(in the rows, 128 means zero)
First come named turns, each shown by rows before and after it. For each pair of rows after them, which turns, in which order, take the first row to the second? The first pair is done for you.
turn J_857:
[135 151 123 120 172 184 128 165 124 123 103 156  96 148 153  83 112 115
 133  83 132 120 164 149 101 107 118 158 151]  ->  [133 154 138 133 198 188 148 157 147 104 127 137  89 120 155  77 123 103
 125 115 137 118 158 150 113 119 127 151 156]
[146 120 155 113 129 152 127 143 132 126 102 144  80 119 154 130 124 146
 111 142 125 123 139 149 139 133 140 159 164]  ->  [149 120 152 113 127 152 125 146 129 128  96 145  81 121 155 128 123 145
 110 136 123 125 144 146 137 131 139 158 165]
[156 101 140 169 144 133 134 106 153 113 108  90 161 113  79 166 128 104
 167 117 149 134  78 102  86 119 117 136 131]  ->  [150 105 134 161 153 130 155  99 165 122 105 107 156 115  80 186 118 123
 149 132 143 126  72  90 103 120 109 118 125]
[163 133 139 151 159 170 150 154 146 119 123 118  99  95 138  82 140 120
 105 157 151 132 151 128 189 147 147 101 112]  ->  [160 130 112 130 136 165 146 162 131 151  87 154 100 134 138 108 107 154
  97 135 136 127 154 117 194 120 126  88  96]
turn J_531:
[159  97 176 147 126 165 135 103 126 148 136 129 103 119  92 112 129 117
 158 149 122 139 123 103 115 137 168 125 173]  ->  [164  97 175 149 132 170 141 110 126 150 130 133  97 122  94 111 123 121
 153 151 124 136 129 103 125 137 166 120 173]
[123 135 146 136 146 125 153 130 137 103 167 116 103  96 150 115 137 120
 106 157 152 129 124 119 140 139 131 134 147]  ->  [158 128 138 155 149 143 134 161 116  98 136 106 109 111 147  95 137 113
 136 130 149 129 150 129 149 133 123 124 122]
[132 137 129 122 124 126 142 134 130 131  96 142 130 120 122 142 124 149
 118 133 122 116 131 114 132 126 100  93  95]  ->  [130 137 130 121 116 116 133 128 125 131  98 133 145 118 118 145 131 138
 131 121 114 115 126 113 120 125 100  96  97]
[168 132 132 117 154 151 132 155 129  92 125 118  92  96 119  83 144  82
 172 106 124 141 131 127 118 162 156 186 123]  ->  [143 138 139 105 145 132 137 125 142  98 145 115 100  86 114  94 144  79
 165 116 119 142 105 121 102 165 163 195 139]
turn J_786:
[107  92 127  93  85  84 100  68 129 165 119 169 187 183 116 172 120 100
  92  87  60 125  90 131 123 105 121 147 154]  ->  [137  88 105  96 117 120 129 115 130 167  79 195 152 198 126 173  92 132
  71 108  67 120 127 126 191 101  97  95 121]
[136  85 100 139 136 123 129 144 147 144 112 123  94 119 149  83 126 132
  97 164 145 133 133 117 177 150 133 177 109]  ->  [118  91 112 133 114  99 119 113 148 143 139 105 119 109 141  87 142 111
 106 154 142 137 110 117 130 151 145 204 134]
[ 93  99 104 113 105 125 142 122 140 159 124 186  91 166 138 138 119 143
 119 133 120 136 166 110 134 125 138 148 121]  ->  [ 82  98 112 110  89 114 131 111 135 158 135 176 100 165 135 136 129 134
 128 123 118 136 158 112 111 129 145 170 131]
[146 135 132 133 168 149 124 168 134 100 145 113 132 107 121 111 128 109
 162 119 136 116 165 124 130 150 142 134 112]  ->  [131 138 140 129 162 129 128 144 142 102 159 106 154  97 111 127 136  96
 164 127 129 119 141 122 107 148 146 140 121]
turn J_866:
[107 171 111 118 209 113 132 111 130  98  83 119 142 149 105 130 119 187
  98 154  80 118 115  88 122 147 110  88  77]  ->  [103 169 113 118 202 107 128 106 127 101  84 114 151 149 101 135 123 183
 102 146  75 118 109  89 111 145 107  90  76]
[118 123 115 114  85 111  95 100  96 159 131 125 122 167 127 114 121 123
 137  92 127 148 120 118  95 110 163 179 159]  ->  [114 127 149 128 125 118 120  84 126 131 174  99 108 112 132  95 142 104
 127 141 145 151 108 123 109 139 181 177 171]
[129 127 103 107  88 131 105 132  98 143  95 156 139 166 140 130 115 145
 135  81 108 134 138 114 119 106 123 147 144]  ->  [116 139 153 130 127 121 131  96 134 102 152  99 164  90 130 125 161  96
 151 127 118 139 109 121 102 136 144 154 155]
[122 119 107 118 154 148 101 137  99 121  75 192 103 166 153 123 115 174
 145  94 145 141 122 117 155 157 151 152  87]  ->  [111 120 136 136 150 113  96  94 108 106 107 140 177 124 121 143 159 126
 192  85 124 140  85 115  98 173 150 157  95]

(two turns a pair)
[139 130 117 134 103 146  95 162 103 132 109 138 109 154 126 106 108 127
 124  88 141 132 160 146 121 112 126 141 139]  ->  [132 133 152 153 129 145 111 137 125 100 153  99 122  99 118  97 146  92
 130 122 149 135 140 153 107 137 139 147 149] -> J_857 then J_531
[107 160 137 134 134 153 110 156 172 129 160 136  79 135 119  97 167 131
  94 138 154 126 143 157  94 166 171 147 141]  ->  [ 90 161 108 105 120 131 126 148 173 163 133 174  99 161 114 157 136 170
  76 142 125 111 128 129  99 150 135 114 124] -> J_786 then J_857
[124  98 101 153  78 114  95 126 112 173  85 202  74 201 126  71 110 155
  97  90 155 169 145 135 143  87 173 122 151]  ->  [133 103 148 186  99 117  85 103 129 124 142 138  90 140 116  33 166  90
 133 109 176 180 128 155 111 118 207 155 172] -> J_857 then J_531
[117 171 114  98 113  88 112 120 135 127 129 176 149 181 144 181 121 150
 153 102  97  88 131 107  72 129  93 124 126]  ->  [138 167 104 103 131 117 117 157 128 124 105 188 115 192 159 159 107 163
 146 107 106  91 158 111 117 130  89 107 110] -> J_531 then J_531
[145 137 116 107 123 119  68 144  95 190 108 127 156 156 116 113 145 133
 153  93 124 150 173 105 124 128 125 142 139]  ->  [104 150 140  90 147 107 109  99 139 175 170 128 128 108 129 121 151 132
 102 162 143 150 137  93 137 144 153 156 174] -> J_531 then J_866
[108 135  95 107  83 134  99 132 125 170 109 177 129 167 145 106 128  96
 163 116 102  97 178 117 127  86 137 180 168]  ->  [110 145 131 132 126 155 124 127 151 129 154 145 105 110 152  74 157  69
 155 167 132 105 174 132 148 114 166 185 183] -> J_857 then J_531
[ 90 160 123 160 127 116  93  93 189 113 133 142 125 124 153 103  88 159
 102 154  84 102  61 134 162 161 150 109 175]  ->  [132 149 117 188 112 126  53 123 153 106  99 107 165 138 136  96 103 128
 168  89  70 102  83 151 139 154 129  98 143] -> J_531 then J_531
[116 124 120 103 119  91 165 125 103 200 120 163  94 149 139 176 122 143
 105 133  75 123 126 123 111 135 124 131 113]  ->  [156 119 123 127 149 133 163 177  93 173 104 150  64 142 150 138 125 134
 115 136  95 126 163 140 153 147 131 117  90] -> J_866 then J_786
[140 129 157 124 139 109  90 113 129 122 137 115 108 115 121 120 137  98
 145 142 110 136 139 139 125 119 143 154 130]  ->  [144 125 143 117 126 103  79 121 120 136 120 128 107 138 121 125 126 106
 151 122 106 133 143 137 118 110 138 155 125] -> J_866 then J_866
[140 116 165 117 107  91 121 122 118 130 110 122 142 155  85 124 116 100
 166  97 122 144 121 107 145 124 102 109 130]  ->  [117 125 163 102  95  78 129 103 126 140 127 136 125 158  91 130 109 112
 142 110 125 151 107 100 139 123 112 130 155] -> J_531 then J_857
[152 126 129 134 111 142  80 155 106 115 119 120  91 141 144  67 143 103
 141  97 151 141 159 146 127 121 154 171 152]  ->  [124 135 137 122 116 135  98 127 122 112 148 127  76 122 150  71 143 112
 112 126 157 144 140 141 123 126 168 189 173] -> J_531 then J_866
[148 133 134 148 148 148 137 142 129 115 123 111 140 103 128 136 142 121
 154 121 119 144 141 133 140 140 128 118 100]  ->  [150 132 124 141 138 143 127 144 121 127 108 118 149 121 127 142 139 124
 158 104 111 144 143 130 137 131 122 117  94] -> J_866 then J_866
[108 143 111 125 120 100 159  72 121  98 113 114 167 133 116 125 155 153
 126 148  71 128  85 116  84 108 142 118 123]  ->  [117 136  90 106 107 113 156  98 106 115  85 153 137 171 131 117 126 183
 105 134  75 130 109 111 106  94 142 114 119] -> J_866 then J_866
[132 128 147 159 154 124 124 101 117 104 150  56 166 106 148 126 139  80
 148 131 124 147 117 129 110 157 141 113 126]  ->  [137 128 141 162 167 126 139 107 121 107 138  65 169 106 142 142 130  91
 144 143 118 137 122 120 127 155 129  87 107] -> J_786 then J_531
[109 130 125 107 109 134 108 158  97 173 137 140  95 157 149  99 121 162
  77 129 145 101 137 170 127 130 166 125 150]  ->  [117 131 152 140 116 121 100 137 100 151 164  82 148 117 122  93 168 107
 128 122 135 100 122 177  93 144 164 126 147] -> J_531 then J_866
[148 171 171 160 120 130  61 120 111 143 117 132 163 135 157  99 135 104
 180  71 158 117 122 148  50 113 126 115 176]  ->  [157 169 147 145 125 159  68 153 108 152  96 174 101 164 184  79 103 146
 144  79 180 120 154 147  98 106 129 109 171] -> J_866 then J_866
[141 134 130 146 137 127 111 143 125 148 138 104 153 120 116 134 122 113
 164 111 114 127 141 144 126 128  88 106 106]  ->  [138 132 121 137 147 140 130 156 133 151 132 133 125 128 126 137 104 139
 132 135 121 121 147 136 156 125  87  96 103] -> J_866 then J_857
[123 162 141 138 191 116 195 125 171  92 151 138 132  81 143 151 112 149
  91 198 130 114 116 123 189 155 135  79 119]  ->  [118 159 138 144 145  68 154  97 147 115 136 108 225  91 103 187 132 115
 151 130  85 106  86 116 110 143 112  86 111] -> J_866 then J_866
[123 125 129 120 119 106 104 114 125 133 122 121 182 133 114 160 131 135
 147 108 105 130 106 120  99 134 108 111 112]  ->  [155 119 132 139 129 136  87 150 109 116 107 113 155 137 122 116 141 123
 163 100 126 139 137 138 114 138 116 115 105] -> J_786 then J_857
[184  97 170 152 208 166 113 158 111 124  44 110 170  89 155 126 128  95
 176 107 146  93 159 171 189 176 160  66 108]  ->  [144  98 182 139 149 117  69 100  98 137  74  90 222  93 134 138 153  68
 205  63 131 101 114 173 100 170 175 128 151] -> J_866 then J_786
[102 144 136 127 152 164 146 148 138 116 137 125  64 162 170  95 130 161
  82 147 221 136 149 134 161 124 160 152 161]  ->  [ 67 148 139 110 110 115 130  94 136 133 168 119 108 163 154 120 144 147
  95 122 203 138 106 124  97 122 164 193 190] -> J_857 then J_786
[125 138 131  84 110 130 152  92 179 163 142 182 126  63 101 163 128 133
 142 118  96 129 108 149  85  91 122 150 133]  ->  [171 124 116 104 110 176 118 152 142 150 109 182  89  92 115 108 123 127
 163  79 117 139 159 173 107  86 127 161 120] -> J_786 then J_857
[122 109 135 119 132  93 148 116 152 134 108 131 171 143 118 177  81 155
 142  94 101 138 132 138 132 110 102  45  71]  ->  [130 113 179 151 176 128 147 115 172  73 161  81 127  83 132 106 122 106
 142 132 152 160 139 169 144 143 156  88 103] -> J_857 then J_866
[133 128 123 119 131 172 162 150 115 137 128 137  66 106 143 117 132 119
  93 149 195 137 120 134 166 140 161 153 156]  ->  [119 128 102  98  82 141 129 137  88 168 114 153  85 148 136 136 118 137
 102  97 182 138 113 126 127 122 154 178 163] -> J_786 then J_866
[124 113 114 134  96 130 100 117 106 127 141 146 168 122 122 178 116 109
 118 139 156 103 105  93 119 122 108 103  97]  ->  [144 111 121 149 125 155 109 145 115 105 138 139 140 110 132 148 121 109
 117 160 174 107 127  98 157 132 111  95  90] -> J_866 then J_531
[102 126 106 138 102  90  47 108 125 161 119 132 119 168 126 148 141 159
 125 133 119 121 112  97  69 111 160 160 128]  ->  [135 126 124 163 162 145  78 150 142 123 125 123  60 136 148 104 142 156
 102 191 158 125 144 111 144 132 177 134 117] -> J_866 then J_531
[129 124 122 145 143 115 131 134 155 101 195  96  56  97 153 123 114 112
  70 155 174 172 128 139 129 154 135 153 205]  ->  [135 112  65 117  82  95  94 156 106 161 120 144  90 181 142 159  76 153
  85  77 133 159 143 124 114 115  90 135 175] -> J_786 then J_866
[147 141 134 118 118 122 134 128 126 114 176 154 139 107 148 108 136  64
 116 151 129 180 109 171 143 163 207 119 154]  ->  [136 138  98  93  88  96 137 126 113 157 131 194 168 151 137 166 100 103
 107 120  91 164  97 147 134 139 163  86 131] -> J_857 then J_866
[143  84 150 149 165 132 132 136 133 146 130 124  88 110  83 119 149 129
  99 124 172  76 159 172 150 127 134 117 131]  ->  [139  82 136 142 137 101 115 124 122 175 111 125 139 130  65 155 142 128
 120  87 146  70 144 162 116 115 111 114 120] -> J_857 then J_866
[ 58 147 115  71  91 119 140  88 165 134 188 172  94 146 109 119 110 132
  55 184  97 149 125 127  71 131 164 192 170]  ->  [ 88 133  90  80  61  95 115 100 140 168 128 168 177 184  73 162 103 126
 113 119  46 131 125 117  42 110 110 154 122] -> J_786 then J_866
[123  94  60  69  97 134 146 139  67 151 115 109 148 116  81 132 154 161
 125  90 154 153 116 153 100 119 122 116 191]  ->  [134 101  81  88 155 159 189 150 100 124 130  95 127  71  87 125 159 161
 104 153 173 144 122 154 156 139 120  82 178] -> J_866 then J_786
[107 126 123 132 121 108 132 127 130 140 123 151 139 131 125 127 119 157
 115 117 123 115 115 127 138 102 125 109 108]  ->  [103 127 130 129 109  98 119 117 130 139 135 141 144 128 123 123 128 148
 122 109 123 119 114 129 119 104 134 125 120] -> J_786 then J_786
[143 144 122 145 138  86 167 132 125 117 103 114 133 136 139 113 137 154
 122 124 167 111 120 135 164 148 123 122 127]  ->  [135 142 122 138 109  68 144 120 111 121 108 110 148 146 133 108 144 142
 135  94 161 117 111 136 131 144 128 144 139] -> J_857 then J_786
[104 117 120 145 115 105 124 138  80 151 141 109 148 128 125 119 130 138
 162 115 120 125  75 134 107 153 150 165 124]  ->  [110 123 127 152 156 130 159 160 101 136 143 120 105 108 140 114 117 155
 128 167 132 123  89 137 160 164 150 138 117] -> J_857 then J_531
[149 134 133 108 159 151 170 146 118 131 130 126 134  88 136 162 117 117
 130 122 130 134 118 120 118 146  96  46  97]  ->  [164 125 133 121 131 155 122 154  91 128 127 108 139 103 131 126 136  83
 164  76 138 147 130 139  81 139 109  88 110] -> J_857 then J_857
[121  99 137 111 114 130 133 105 114 153 177 160 113 109 147 155  88 127
 109 152 162 151 107  96 151 139 147 130 151]  ->  [146  90 118 117  96 145 104 139  86 165 139 163 110 140 150 138  80 132
 135 109 163 155 136 105 151 125 136 133 140] -> J_857 then J_531
[ 99 113 130 141 100 114 116  85 122 123 143 116 198 118  91 144 141 116
 183 114 119 109 122 138  74 106 108 138 132]  ->  [151 108 136 167 151 181 126 154 122  86 123 112 131 109 119  82 139 118
 170 143 159 118 177 160 148 115 124 118 113] -> J_866 then J_531
[168 118 114 186 143 169 107 164 116 125  82  82 140 108 100 114 162  80
 202  92 122 139 138 158 135 117 138 113  82]  ->  [102 142 122 136 172 158 177 117 173 131 143 138  60  80 136 137 131 139
  89 198 152 142 105 133 185 130 169 122 129] -> J_531 then J_531
[163 126 125 121 145  73 134 190 104 161 116 117 148 151 113 199  93 141
 121 127 107 113 178 100  86 105 105 129  98]  ->  [125 132 137 100 130  53 131 151 115 162 154 121 137 139 121 199  97 144
 100 140 114 120 149 100  55 110 132 171 136] -> J_786 then J_531
[153 129 131 130 140 110 103 123 115 127 118  99 197 115  94 122 105 126
 162  91 104 106  79 117 120 134  96  99 108]  ->  [159 126 107 112 139 133 108 160 102 138  89 142 137 152 116 105  64 169
 123  99 120 107 110 119 168 120 102  94 103] -> J_866 then J_866
[107 122 131 130 103  97 116 105 127 144 135 139 167 126 100 182 125 117
 150 116  87 107 102 102  93 136 111 129 122]  ->  [155 114 116 140 132 151 127 174 116 135  92 161 109 152 126 151 103 140
 136 125 109 108 156 111 162 129 103  95  96] -> J_531 then J_531
[ 86 138  76 108 104  97 104  97 117 125 181 107 166 153  94 141 171 107
 144 135 100 121 135 134  65 117 128 179 192]  ->  [126 124  41 112 107 130  98 164  86 142 109 137 149 204  98 140 138 137
 155 105  93 116 182 133 109  94  95 136 147] -> J_786 then J_857
[122 135 145 147 157 134 133 147 146 117 116 130 157 114 112 168 117 119
 124 125 115 114 105 119 117 108 135 116 105]  ->  [125 131 129 136 139 130 116 155 127 131  99 149 154 141 115 164 108 131
 126 104 112 122 112 118 108  95 136 127 108] -> J_531 then J_857
[105 129 151  97 103 139 136 125 146 159 126 178 137 135 116 120 105 115
 113 112 116 131 102 126 113 127 142 129 136]  ->  [101 133 156 103 108 133 138 119 154 157 133 170 144 121 114 124 113 109
 120 118 114 136  97 125 107 130 144 127 136] -> J_866 then J_857
[155 100 112 122  98 128 125 108 114 134  87  95 215 124 103 122 118 116
 149 134  92 108 103 102  64 108  98  65  97]  ->  [125 108  97  82  62 113 117  89 109 155  93 135 183 159 119 123  94 148
 113 126  99 114  93 101  50  93 115 108 133] -> J_531 then J_857
[113 114 106 148 126 127 128 136 116 123 131 128 134 134 138 128 120 151
  95 139 142 116 137 125 123 144 149 109 132]  ->  [118 113 105 150 120 123 121 137 112 125 122 124 151 142 130 136 122 145
 107 125 135 114 137 122 118 138 140 104 122] -> J_866 then J_786
[126 156 111  87  99 118  93 109 111 109 171 144 113 135 145 150 111 154
 117 132 134 150 129 141 123  89 138 169 136]  ->  [130 154 114  93 100 121  89 110 110 108 173 141 109 130 147 141 118 150
 118 132 137 152 132 148 123  92 141 174 140] -> J_857 then J_866
[143 128 139 124 141 152 119 148 121 111 132 120  83 120 148  80 135 130
 121 133 159 132 151 143 151 123 165 142 140]  ->  [166 119 132 140 133 141  99 159 102 120 103 100 139 130 125  97 144 113
 165  89 129 123 148 140 129 119 138 120 111] -> J_857 then J_531
[101 132 125 123 127 128 117 119 132 118 149 117 134 122 147 142 123  95
 112 137 140 146 136 113 114 147 115 122 146]  ->  [101 132 119 115 119 131 113 123 128 127 143 128 124 135 152 139 112 105
 104 130 147 148 141 115 116 135 116 126 146] -> J_866 then J_786
[ 94 116 148 102 163 124 160  89 174 121 171 106 100 102 127 134 110 128
  75 185 121 119 101 126 132 138 143 140 151]  ->  [123 103 155 127 127 130  94 108 130 110 160  67 124 121 118  85 140  75
 138 108 125 133 122 155  80 134 156 182 158] -> J_531 then J_786
[125 130  84 141  90  51 128 121 104 136 109 164 164 166 137 141 111 123
 164  32 121 129 110 117 136 110  90 121 117]  ->  [140 128 113 168 107  64 116 113 108  96 143 117 175 124 131 105 154  75
 194  37 136 138 108 135 116 135 115 142 130] -> J_786 then J_857
[ 96 138 119 106  96 113 121  86 112 161 122 160  82 152 144 142 103 160
  98 108 150 135 133 140 121  99 148 198 163]  ->  [136 134 148 147 129 148 112 116 110 116 132 110  74 117 142  83 137 114
 131 114 177 145 161 168 139 118 170 203 157] -> J_531 then J_857
[138 149  84 104 115  81 109 147 113 127 103 105 128 124 145 124 116 151
 131 115 132  87 152 140 130  81 136 141 132]  ->  [125 155 108 108 140  75 134 121 140 110 138  89 129  83 143 131 129 138
 119 161 140  91 126 133 131  97 149 140 144] -> J_786 then J_866
[112 128 134 117 125 145 154 114 158 110 142 158  71 150 143 106 141 139
  81 171 162 139 113 117 146 132 141 117 141]  ->  [139 114 110 127  82 140 101 142 113 130  90 151 110 200 126 100 139 126
 135  88 138 141 133 125 114 107 119 121 115] -> J_857 then J_531
[101 147 166 162 157 183 143 173 140 116 148 112  78 119 162  73 133  81
 139 137 210 117 147 141 178 136 152 101 137]  ->  [ 68 144 155 134  82 143  93 139 121 140 160 120  98 153 152  74 136  74
 149  83 200 125 127 143 105 120 163 167 174] -> J_857 then J_786
[164 109 124 151 161 116 110 124 174 130 137 124 138 118 151 155 136 167
 107 173  65 136 137 157  99 144  49  72  90]  ->  [175 101 109 144 122 119  65 143 138 147 113 131 136 157 151 134 127 164
 127 117  65 145 154 166  76 126  55  98  92] -> J_866 then J_857
[ 90 113  94 113 107  94  99  90  82 187 136 121 105 111 112 110 150  64
 104  46  99 137 125 131  83 109 117 190 166]  ->  [110 119 113 132 190 153 159 128 120 144 148 120  32  69 142  78 149  77
  57 134 140 135 154 136 181 134 130 148 148] -> J_857 then J_531
[108 127 143 136 119 123  87  52 125 116 137  85 179  98 103 112 155  67
 147 104 116 112 102 150  61 148 133 147 159]  ->  [122 115  89 103  82 144  64 103  86 157  67 159 130 181 125 109  96 132
 118  67 113 115 148 145  97 114 113 141 146] -> J_866 then J_866
[106 121 119 110 116 139 126 117 122 138 132 132 106 117 149 133 122 130
 123 122 126 130 138 134 108 123 143 144 150]  ->  [102 123 113 107 120 130 136 111 125 143 125 138 123 117 143 157 122 133
 122 125 111 126 135 124 106 121 127 129 144] -> J_786 then J_866
[163 126  93 144 169 114 132 100 116 117  99 151 110 111 127 119 158  97
 171 167 130 123 176 147 176 110  61 106 131]  ->  [142 135 111 140 174 102 141  71 135 110 131 143 113  87 129 124 169  90
 159 187 135 122 154 145 163 119  74 119 148] -> J_786 then J_857
